One turn moves every row onto another: examples first, then more rows asked:
dufuv: 10; 6; -20; -11; 0; 6; -12; 17; -8; -6; -4; -21; -19; -26; -4; 12; -20; -19; 31; 2; -6; -46; 2; 14; -9; -26; 30; 27; -12; 1; 1
vugo: -2; -2; -25; 20; 23; -9; -34; 1; 15; 29; 18; -14; 12; -5; -2; -21; 11; -19; 1; -2; 23; 5; -7; -26; -22; 20; 21; -13; -14; -4; -23
pufos: -8; 7; -22; 10; -5; 4; -20; 7; -21; -7; -20; -20; -4; -18; -7; 17; -32; -4; 23; 14; 10; -26; -20; 7; -14; -40; 44; 23; -25; 2; -12
fisul: -18; -8; -8; 15; 30; -10; -29; 2; 20; 29; 21; -2; 7; 9; 0; -23; 3; -24; -6; 2; 35; -6; 3; -1; -23; 26; 19; -14; -3; 6; -28
Fur: -10; 2; -18; -3; -4; 6; -13; 14; -19; 6; -6; -32; -24; -8; -9; 19; -20; -9; 15; -6; 3; -34; -15; 5; -16; -41; 48; 23; 0; 11; 9
doke: -7; 13; -5; -9; 2; 9; -34; -8; -34; -29; -15; -7; 16; 32; 2; 20; -46; 12; -8; 14; 4; -24; 17; -24; -16; -1; 34; 21; -5; -5; -25
bosiv: 6; 10; 11; -7; 18; 14; -46; -7; -29; -13; 8; -12; 20; 32; -13; 8; -39; 11; -20; 7; 13; -16; 27; -23; -7; 2; 39; 27; -12; 9; -20
vof: -7; 7; -1; -28; -11; 4; 4; -2; -5; -4; 0; -33; -3; 0; 21; 18; -15; -1; 7; 19; 26; 4; -3; 23; -11; -16; -20; 0; 6; 2; -36
fop: -3; -22; -23; 13; 33; -3; -24; 15; 23; 32; 12; -26; 3; 7; 18; -10; -1; -26; -7; 7; 36; 9; 0; -13; -20; 9; 23; 6; -19; -8; -25
vid: 14; 10; 1; 1; 18; 9; -38; 0; -36; -14; -6; -12; 4; 32; -7; -7; -35; 4; -10; 10; -18; -14; 31; -16; -6; 7; 21; 26; -7; -1; -36
Lelur: -9; 13; -7; -8; 40; -13; 3; 7; -8; 13; 27; 13; 16; -15; -21; 40; -8; -13; -9; -9; 12; -39; 2; -43; -21; 5; 25; 22; 8; -11; -10
Soses: 23; -5; -14; -5; 36; -21; -10; 4; 2; 20; -3; 5; -14; 5; -31; -10; -5; 8; -23; 10; 9; -17; -18; -23; -45; -8; 46; 33; 15; 1; -16
Mubul: -9; 8; -10; -3; -3; -4; -26; 13; -9; -14; -5; -19; -12; -14; -8; 21; -29; -22; 27; 16; 13; -21; -2; 24; -12; -45; 41; 23; -12; -9; 2
Rigu: -34; 6; 22; -23; 0; -15; -8; -18; 12; 13; -17; 1; 24; -6; 12; 2; -26; 6; -11; 13; -13; 3; 4; 26; 2; -4; 22; 4; -11; -11; -10
gav: 6; 0; -17; -13; 61; -16; -3; 1; -15; 0; 16; 8; 2; -17; -23; 16; -20; -9; -23; -11; 12; -41; -9; -44; -16; -14; 18; 15; 12; -6; -8
mive: -46; 0; -14; -37; 43; -8; 4; 2; -6; -22; 4; -15; -14; 7; 18; -25; 11; -16; -15; 11; 12; -15; 8; -22; 8; 1; 25; 11; 19; -3; 3
nima: -10; 13; 3; -4; 8; -6; -34; -7; -32; -19; -3; -16; -1; 34; 3; 15; -49; 5; -19; 8; 0; -16; 35; -9; -10; -4; 39; 6; -4; -1; -44
madez: -33; 10; -20; -31; 24; -14; -6; 5; -11; -14; 13; 0; 6; 0; 18; -27; 31; -16; -6; 9; 14; -26; 6; -33; -10; -7; 24; 12; 30; 8; -5
Rep: -35; -7; -12; -21; 17; -10; 12; -8; -18; -42; 11; -1; -2; 4; 11; -26; 20; -13; -7; 2; 17; -12; 14; -15; 0; 4; 10; -1; 23; -8; 1
mepaz: -25; 0; 22; -23; 16; -12; -7; -23; -6; 16; -7; -10; 22; 3; 7; 20; -22; -3; -22; 23; -12; -12; 9; 23; 24; -13; 1; 14; -14; -11; -4
gil: -4; -18; -25; 26; 16; -17; -16; -1; 28; 23; 6; -15; 20; 1; 14; -14; -5; -30; 7; 11; 27; 3; 0; -1; -19; 16; 20; 0; -6; 17; -22
Ruda: 2; -10; -4; -32; -17; -4; 13; 6; -6; 16; -6; -31; -1; 18; -10; 36; -11; -7; -7; 31; 18; -2; 4; 22; -10; -7; 3; 3; -4; -13; -29
lesi: 8; 12; -19; 15; 28; -23; 8; 6; 7; 36; -8; 16; -1; 14; -23; -12; 1; 16; -27; 22; 6; -8; 1; -31; -21; -6; 23; 38; 8; -4; -4
fakob: -2; 4; -18; -26; -7; -7; 10; 11; -17; 2; -1; -22; 13; 20; 3; 25; -16; -14; 3; 26; 30; 9; 9; 12; -4; -28; -15; -10; 3; -7; -31
zav: 16; 24; -18; 6; 28; -26; -7; -4; -15; 23; 1; 8; -19; 13; -26; -11; 10; 19; -20; 20; 12; -6; -25; -11; -22; -10; 36; 35; 9; 5; -10
ripa: -39; 3; 17; -24; 3; -8; -14; -18; 18; 3; -13; -19; 24; 0; 8; -2; -26; 8; 0; 8; -10; 6; 20; 13; -3; -8; -11; 21; -10; -8; -23
vemes: -37; -5; -14; -26; 30; -17; 1; 0; -5; -10; 10; 0; -8; 8; 4; -22; 35; -16; 11; -5; 31; -23; 14; -9; -1; -13; 15; 0; 30; 3; -2
tozaz: 8; 16; -7; -2; 40; -3; 22; 15; -11; 14; 16; 20; 1; -27; -13; 29; -5; -12; -14; 10; 17; -25; -11; -38; -5; 11; 16; 16; 21; -12; 2

Rep goes to bosiv
Soses goes to vof
Now find these:
vugo goes to Mubul
dufuv goes to mive
doke goes to fisul
zav goes to fakob
lesi goes to Ruda

